One turning vector, and how many ticks it has turned
The counts run from 0 to 664.
[124 142  68  98 128 124 120 145 136 159 167 100 119  98 121 140 114 142
 111 156  68 166 110 109 141 119 138 151 109 103 122 121 132 112 170 187
 148 122 155 116 157 110 138 154 122  86 165 162 168]  15
[127 117  95 109 118  95 153 137 114 160 152  74 103 115 127 117  94 178
 132 147  80 154  98 117 171 153 149 135  79 132  97 162 119 142 141 183
 127 140 133 112 128 132 179 169 130 118 162 121 132]  457
[125 132  91 104 121  97 136 159 108 135 145  68 106 125 108 135 110 186
 125 159  83 151  86 119 164 174 153 134 111 128 100 145 108 116 131 170
 140 110 171 142 137 124 131 159 123  95 184 114 120]  420
[104 123  96 125 150 126 139 163 166 159 139 122  98 124 119 172 114 156
 135 139  63 158 133 127 158 168 122 128  93  83 102 116 134 124  98 152
 154 115 181 112 131 124 140 146 118 117 200 122 139]  584
[117 149  75  95 123 113 130 137 132 132 162 104 142  74 120 132 101 173
 128 156  68 189 115 127 155 162 109 150  93 117 106 133 127 129 140 161
 128 147 164 125 141 122 138 167 118  85 155 142 175]  434
[126 138  66 142 138 116 139 132 142 149 182 108 118 100 148 158 100 166
 121 161  72 174 140 111 134 145 115 134  93 109 111 109 162 139 134 169
 145 114 148 134 130  93 128 149 129 110 190 141 168]  12
[133 142 100 148 129 105 135 151 127 142 139  98 101 132 101 151  90 170
 113 166  70 161 119 110 146 179 154 146 114 125 125 120 136 127 116 152
 157 103 155 169 127 103 112 148 128 110 209 104 134]  622
[149 145  87 121 136 108 155 156 116 146 158  71  95 123 108 161 118 174
 144 160  91 147 128 102 148 153 138 140 113 115  84 121 140 135 129 167
 146  96 183 136 139 104 123 152 124 116 200 136 128]  47
[141 158  70 120 125 100 124 118 149 135 156 116 133  90 114 122 116 139
 124 151  51 183 120  98 139 149 106 157 109  98 110 127 133 146 136 186
 129 134 152 155 136 105 140 165 121 109 158 156 180]  214
[114 136  73 149 136 102 153 158 150 174 151 105  80 131 161 169 113 169
 117 153  68 148 122 121 135 152 136 135  92  97 137 120 135 124 122 158
 168 108 157 128 122 113 147 155 123 114 192 130 132]  307
[107 111 113 111 124 103 171 164 131 181 115 100  97 138 129 138  92 174
 128 132  75 162  93 126 168 180 129 134  96 124 107 129 113 106 125 169
 160 121 154 125 122 126 162 159 124 113 174 115 146]  103
[129 125  98 143 130  98 148 156 116 149 152  84  95 140 124 154  88 191
 122 157  80 161 108 123 147 182 145 132 104 130 114 127 136 122 119 162
 156 106 153 155 118 114 122 145 125 104 197 107 132]  403
[121 121  70 142 137 113 104 117 168 151 159 126 124 122 107 134 112 124
 112 147  34 161 129 108 139 151 149 142  95  89 127 125 140 149 128 179
 145 123 138 153 121 109 140 149 127 117 192 129 145]  350
[145 128  97 116 120 100 148 109 124 150 140  87 126 121 105 105  98 151
 138 143  64 169 108  95 167 175 143 146  95 124  86 153 118 156 137 196
 115 138 138 143 121 115 168 169 124 130 162 124 150]  318
[139 147 110 133 117  89 145 144 106 132 129  89 117 123  93 128  80 186
 127 158  75 172  98 113 164 181 166 152 101 128 120 143 117 140 125 161
 138 137 150 157 137 121 137 165 136 121 178  98 141]  281
[130 140 112 122 111 101 150 157 114 147 110 103 100 127  93 138  79 180
 120 150  72 179  94 117 170 179 161 151 101 125 131 138 102 132 122 154
 144 135 156 144 140 135 140 162 129 113 179  98 144]  499
[120 129  74  97 135 135 120 143 147 168 149 112 111 104 106 140 120 134
 110 150  66 160 113 108 144 118 159 157  91  94 132 129 118 121 160 183
 145 132 156 106 166 124 152 163 124 100 169 168 157]  392
[109 131  72  97 122 119 122 144 128 163 163 102 115 100 130 134  94 163
 103 154  76 162 102 124 149 119 149 145  84 117 130 130 128 112 168 179
 149 140 143 104 158 117 146 152 128  84 168 152 158]  16
[118 133 112 146 125 103 160 165 144 166 107 118 100 142 116 161  96 162
 120 139  63 169 107 114 159 178 142 145 111 109 138 116 118 116 111 155
 172 119 165 155 120 120 136 157 122 115 187 112 140]  463
[120 141  81  99 133 111 140 137 140 152 146 108 114  89 133 122 113 156
 126 142  67 166 120 111 164 143 136 147  82  94 108 154 113 144 124 175
 121 154 164 105 142 138 191 185 125 121 142 146 157]  38
[108 116 104 137 137 116 152 160 163 169 125 126 101 136 112 163  96 159
 129 142  59 172 123 115 153 175 136 132  93  97 119 115 132 124  96 158
 163 125 150 130 126 127 142 146 129 129 205 105 145]  226
[142 135 117 121 135 112 175 151 138 178 106  98  94 134  96 149 112 144
 146 136  75 161 115  87 165 157 149 155 106 108 100 143 120 142 121 173
 144 116 173 130 141 122 169 167 127 144 182 118 142]  223
[151 154  89 155 137  95 131 145 133 134 151  86 100 127 104 152 117 149
 130 161  66 150 122  91 142 160 158 154 117 110 122 130 134 143 118 163
 145 101 168 163 133  99 124 157 131 118 203 121 125]  623
[117 116 105 116 136 120 170 168 142 183 142  95  86 129 130 171 113 162
 139 130  85 144 123 112 164 166 134 127  90 103  87 124 128 119 118 171
 152 100 178 109 136 118 153 157 125 128 189 127 137]  443
[121 113  99 111 125 104 171 154 126 173 131  91 106 131 129 136  85 178
 142 135  86 163 104 126 180 173 111 130 100 130  79 129 122 108 134 174
 155 114 149 130 120 118 143 154 115 103 169 120 144]  321
[161 154  96 151 133 100 170 147 118 163 134  86  84 139 114 156  93 166
 129 156  83 155 121  91 141 149 153 159 112 122 127 122 144 137 128 164
 163 103 157 149 136  99 144 154 132 135 193 125 144]  186
[145 129 100 116 138 101 161 142 131 161 140  78  95 142 107 142 118 151
 149 142  85 137 116  93 163 154 143 135 104 113  75 147 126 144 126 181
 134  99 167 133 123 110 152 167 122 135 189 130 120]  660
[133 125  82 108 109 110 126 122 118 166 144  90 121 120 106 112  83 152
 105 152  64 170  91 101 147 138 171 151  87 128 136 142 118 133 168 193
 135 144 122 136 151 118 156 158 135  99 162 133 162]  236
[109 149 100  90 119 106 143 175 118 148 113  94 113 103 115 132 111 165
 120 143  81 166  87 122 170 162 137 154 111 119 121 141  92 107 133 161
 147 143 178 123 154 138 163 178 111  91 158 133 151]  497
[139 138 130 120 130 112 178 146 124 162 104 102 103 125  87 143  90 162
 139 130  76 182 117  99 173 167 153 153  98 115 105 139 116 148 116 167
 140 138 164 130 143 129 158 162 134 143 176 112 153]  4
[120 106 112 119 135 120 175 164 139 190 124 104 100 148 118 152  88 161
 136 136  81 157 112 115 165 176 140 129  92 120  94 121 125 123 124 176
 161 109 148 121 126 119 148 146 128 127 188 110 134]  85
